Each named turn below is shown by a few rows before and after it. Which turns, in which order, take the first row of each later pair to the second? The first pair is answered.
gokip:
[-2.06 -0.35  0.46  0.56  2.96  1.21  0.90 -1.57  2.94 -1.13  4.51 -5.39
 -1.07] -> [-5.18  0.06 -1.42 -0.20  3.16  2.68  2.28 -0.72  1.69 -1.23  4.53 -2.88
  1.23]
[-0.55 -0.63 -1.21  2.15  0.27 -0.77  2.38  0.07  3.12  1.30  0.49 -2.63
  2.16] -> [-2.38 -0.66 -1.95  1.57  0.25 -0.33  2.75  0.88  2.18  0.96  0.37 -1.17
  3.41]
[ 3.10 -0.13  1.22  0.50  0.79 -0.34 -0.62 -2.50  1.64 -2.34 -1.54 -3.69
 -2.91] -> [ 0.53 -0.60  0.07  0.75  1.06  0.78  1.27 -2.76  2.69 -3.43  0.01 -4.00
 -0.81]
[ 0.78 -1.30 -4.11 -2.70 -3.65  0.79  4.52 -3.02 -5.45 -1.72 -4.23  1.24
  0.65] -> [ 2.83 -1.45 -3.34 -2.67 -3.75 -0.31  2.88 -2.02 -6.01 -0.71 -5.41  1.10
 -0.59]
Nam:
[ 0.10  1.06  1.34  1.40  0.71  0.31  0.76  0.52 -0.57  1.37 -0.21 -0.96
 -0.13] -> [ 0.46  0.65  1.63  0.27  0.07  0.25  0.11  1.86 -0.30  0.63 -0.86 -0.38
  0.06]
[ 0.03 -0.83  1.02 -2.12 -1.09  0.97 -3.62 -1.52 -2.97 -0.80 -0.44  0.79
 -1.21] -> [-1.55 -0.84 -0.21 -1.42 -1.03  1.63 -1.62 -2.06 -3.61 -2.46 -1.69  0.81
 -0.60]
[ 4.03  2.23  1.27  1.40 -1.41 -0.33 -1.81 -0.39  1.28  1.52  1.24  1.25
 -1.27] -> [ 2.83  2.63 -0.75 -0.04 -2.63  0.89 -1.16  1.27  0.81 -0.40 -1.34  3.42
 -1.02]
[-3.28  0.92 -0.16  1.13  0.06 -1.42  1.04  4.04 -2.51  2.26 -3.30  3.50
  2.41] -> [-3.44 -0.01 -0.98  3.56  0.75 -1.68  3.04  0.78 -2.35  3.69 -2.84  1.71
  2.69]
rokef:
[ 0.66 -0.52 -0.72 -1.66  0.80  2.09  0.59 -4.10 -0.44 -0.24  1.71 -0.19
 -0.49] -> [-0.61 -0.76 -2.74  0.69 -0.17  1.01  1.94 -2.71 -0.16  1.49 -1.46  0.50
  0.95]
[ 2.76  0.10 -0.16 -0.26 -0.55 -0.30  0.77  1.68 -0.92 -4.88 -6.27 -1.49
 -3.80] -> [ 0.50 -1.22  1.09 -2.44  0.69  2.69 -1.60 -1.44 -6.28 -3.48  1.03  2.60
 -3.05]
[-2.43 -0.22  0.11 -0.47 -1.46 -0.72 -0.46  2.01  0.10  1.67  1.40  1.81
  1.61] -> [-0.71  1.00  0.58 -0.44 -1.33 -1.06 -0.36  2.63  3.21  0.41 -1.31  0.15
  0.44]

(2 to 4 turns a pair)
[ 2.67  0.12  0.89  0.92  1.25 -1.21 -0.50 -0.94  0.64 -0.95  2.17 -3.60
 -0.59] -> [-1.13 -0.77 -1.20  2.10  1.77 -0.47  1.95 -1.48 -0.37  0.01  3.11 -1.36
  2.25]
gokip then rokef
[-1.30  2.32  0.11 -3.13 -0.02  1.97 -2.92  0.91 -3.08  0.56  3.77  5.13
  0.43] -> [-0.15  2.67 -1.55 -2.69 -0.23  1.73  1.16  0.12  4.35 -6.27 -2.48 -0.90
 -1.95]
rokef then rokef then gokip then Nam
[ 1.82  0.70  1.65 -2.59 -1.31  0.72 -3.13 -1.23 -1.21 -3.59 -1.08 -0.22
 -2.79] -> [ 0.75 -0.18 -0.72  3.48  0.28 -0.24  1.13 -5.11 -1.04 -0.71 -1.04 -2.75
  0.04]
Nam then rokef then rokef then Nam
[-1.39  1.01 -3.30  2.15 -2.83 -2.09  0.96  2.91  2.26  3.54 -2.82  0.95
  0.61] -> [-1.70  1.16 -3.66  2.42 -2.69 -1.43  1.69  2.28  4.49  1.70 -2.44 -1.51
  0.79]
rokef then gokip then rokef then rokef
[ 4.17 -0.79  3.49 -0.92  1.73 -0.05 -0.56 -1.97  1.35  1.37  2.67 -2.88
 -3.75] -> [-2.49 -1.15 -1.97  2.19  1.30  0.90  6.50 -0.88  0.98  1.41  0.90 -0.57
  2.11]
gokip then gokip then rokef
[-2.17 -0.93 -0.11  2.80 -0.04  1.98  3.41 -5.62  0.12 -0.32  4.20 -1.15
  1.02] -> [-3.86  0.71 -3.44  1.97 -2.19  0.90  4.36 -0.96 -0.45  0.67 -2.35  3.46
  2.54]
rokef then gokip then gokip
[ 1.08 -0.43  2.31  2.75  0.03 -2.17 -0.31  3.63  0.51  8.05 -0.74  2.61
  1.36] -> [-1.99 -2.55  1.36  4.40  2.24  0.26  3.57  0.33  2.97  4.51  3.09 -0.90
  3.21]
gokip then gokip then gokip then gokip
[ 4.95  0.57  0.21  0.89  0.31 -2.73  0.06  2.54 -1.62  0.39 -5.89  3.23
  0.45] -> [ 2.73 -0.04  0.51 -0.85  1.25  0.06 -1.56  0.60 -5.42  0.78 -1.00  5.64
  2.05]
rokef then rokef
